Each row is where one point has got to under a steady rotation. How many steps took it there?
The counts run from 0 to 405.
[106 128  98 172 104 137 175 104 143 136 100 187  97 156 129  89 134 126
 145  96 122 134 133 129 106  95 135 150 126  72 127 133 147  82 139  97
 142]	214
[116 116  90 149 113 155 144  95 187 122 171 154 119 125 109 148 110  84
 151 114 140 105 132 128 108 113 162 169 111  87 111 138 144  99 124 188
 136]	389
[ 80 139 126 144 115 132 129 125 164 158 147 143 171 157  92 116 134 102
 174 159 102  87 136 102 136 156 148 134  89 125  96 139 144 117 183 167
 133]	357
[114 115 126 160 117 123 185  99 148 115 151 144 127 178 138 111 131 121
 170  92 158 107 134 138 112 108 161 134 118  75 110  77 128  81 150 157
 124]	299
[131 140 116 138 103 137 112 128 185 135 174 149 145 163 101 145 131 113
 167 142 122  82 119 102 127 134 167 135 102 102  88 120 138 135 171 189
 120]	93
[110 123 135 136 111 143 124 104 159 124 137 132 141 158  82 136 144  72
 194 153 113  81 127 107 138 137 139 116 103 130 108 113 123 132 200 164
 129]	72
[145 120 116 158  81 154 135  89 142 107  92 171  83 155 101 115 160  83
 166 130 117 137 136 116 116 110 124 119 131 103 109 124 109 123 191  89
 137]	241
[143 102 125 161  89 143 158  92 138 111 128 140 116 158 117 128 132 100
 171 104 164 104 113 118 101  93 147 138 111  75 101  67 114  87 154 130
 133]	41
[ 86 141 102 133  83 135 163 129 124 115  99 170 111 167  91  93 155  80
 162 160  97 121 144 110 111 111 115 130 121  98 108 149 106 134 176 112
 134]	229
[114 125  94 168  85 145 162  87 137 127  87 168  99 156 120  92 139  93
 143 110 122 145 137 116 100 102 124 153 121  82 112 134 129  94 143  85
 143]	219
[152 119  93 179  98 166 109  74 187 152 134 175 106 123 110 138 129 115
 143 109 124 130 116 107 116 116 151 152 108  91 121 139 166  94 144 129
 152]	147
[136 115 123 168  97 158 108 108 164 157 139 164 132 129  91 143 140 126
 178 131 115  86  89 102 139 114 142 120 102 103 138 101 162  96 176 147
 152]	102
[ 79 113 121 160 119 136 152  72 146 160 117 123 162 156 104 103 127  78
 173 134 122 100 127 114 137 144 136 149  80 120 116 118 150  84 147 137
 147]	95
[112 119 100 150 127 142 151  77 192 126 172 136 129 145 112 133 115  79
 163 110 130 104 142 138 122 126 160 159 106 103 124 136 154 104 125 195
 131]	121
[112 117 128 150 111 139 152 129 158 133 166 152 134 148 103 138 128 121
 186 123 130  68 100 123 131 100 156 126 106  86 133  85 147  98 159 188
 131]	81
[107 138 123 138 107 125 181 150 147  88 144 173  97 172 117 114 151 111
 183 125 117  99 147 142 120  94 147 111 143  85 131 118 117 132 176 165
 114]	255
[154 108 111 165  92 164 113 101 170 136 163 158 120 126 104 160 125 110
 165 128 143  99 100 105 119 109 154 139 105  87 112  97 146  95 162 161
 146]	360
[ 82 140 130 131 113 120 159 136 147 131 155 134 165 180 101 112 134 103
 180 156 117  80 138 116 127 138 152 129 100 108  97 111 127 116 178 176
 123]	323
[ 84 142  81 141 115 134 167  96 171 122 121 160 115 160 114  92 129  71
 138 133 107 139 168 131 106 132 144 170 117 100 102 182 132 123 131 139
 133]	189
[140 116 107 169  90 166  91  81 170 163 123 159 133 124  91 136 128  98
 154 141 121 114 110  85 123 139 138 148  93 110  96 132 147  99 170 117
 154]	381
[ 96 119 146 152 105 133 164 106 127 117 112 147 126 175  99 106 157  83
 201 139 107  96 143 128 144 126 126 106 120 124 131 105 118 113 205 132
 138]	285
[165 112 131 170  86 152 110  94 157 133 149 152 127 149 112 148 142 121
 173 124 145 105 103  97 118 119 156 126 106  89  95  81 135  97 180 134
 142]	326
[135 111 132 150  99 154 117  72 155 126 120 125 134 153  85 136 144  64
 186 147 127  98 124 101 132 137 133 125  99 123  97 103 120 124 189 134
 136]	67
[151 106 124 172  93 148 151  82 140 105 105 163  91 152 118 123 144 100
 169  99 146 128 131 121 107  98 139 127 130  85 108  91 107  94 177 104
 135]	7
[ 75 143 109 138 124 111 196 123 149 106 125 162 115 187 123  84 145  95
 164 118 108 119 169 145 119 117 143 136 129  96 116 148 119 119 159 146
 120]	239
[124 116 123 168  96 144 121  67 153 162 112 127 154 162 107 116 131  99
 159 124 140 111 112  91 117 142 143 146  81 102  80  99 137  88 157 112
 143]	79
[105 121  89 163  99 157 157  71 151 134  96 167 100 132 104 106 133  67
 144 125 108 141 138 118 110 108 118 162 114  99 132 157 141  92 138 102
 155]	185
[113 138 106 146 119 145 124 131 200 140 173 172 126 139 100 142 130 119
 168 131 103  90 126 122 138 124 161 132 115 103 134 147 165 126 162 195
 134]	132
[139 132 121 165  84 138 135 140 145 126 108 201  95 164 115 111 162 149
 164 120 111 119 119 108 115 100 136 111 136  81 114 118 131 120 196 101
 133]	242
[ 62 130  97 143 115 148 154 109 154 154 125 158 142 134  83 105 130  81
 168 157  85  94 133 119 138 130 124 144 102 121 144 159 160 106 152 151
 152]	145
[129 146 122 142  93 128 141  94 161 105 118 148 116 190 111 105 157  80
 159 136 123 132 164 113 112 144 146 128 124 112  70 136  97 149 192 117
 114]	262
[101 123 111 148 110 133 177  73 145 100 100 147  94 168 114  95 147  61
 165 122 115 134 169 139 115 124 130 139 127 110 118 144 112 116 168 116
 134]	240
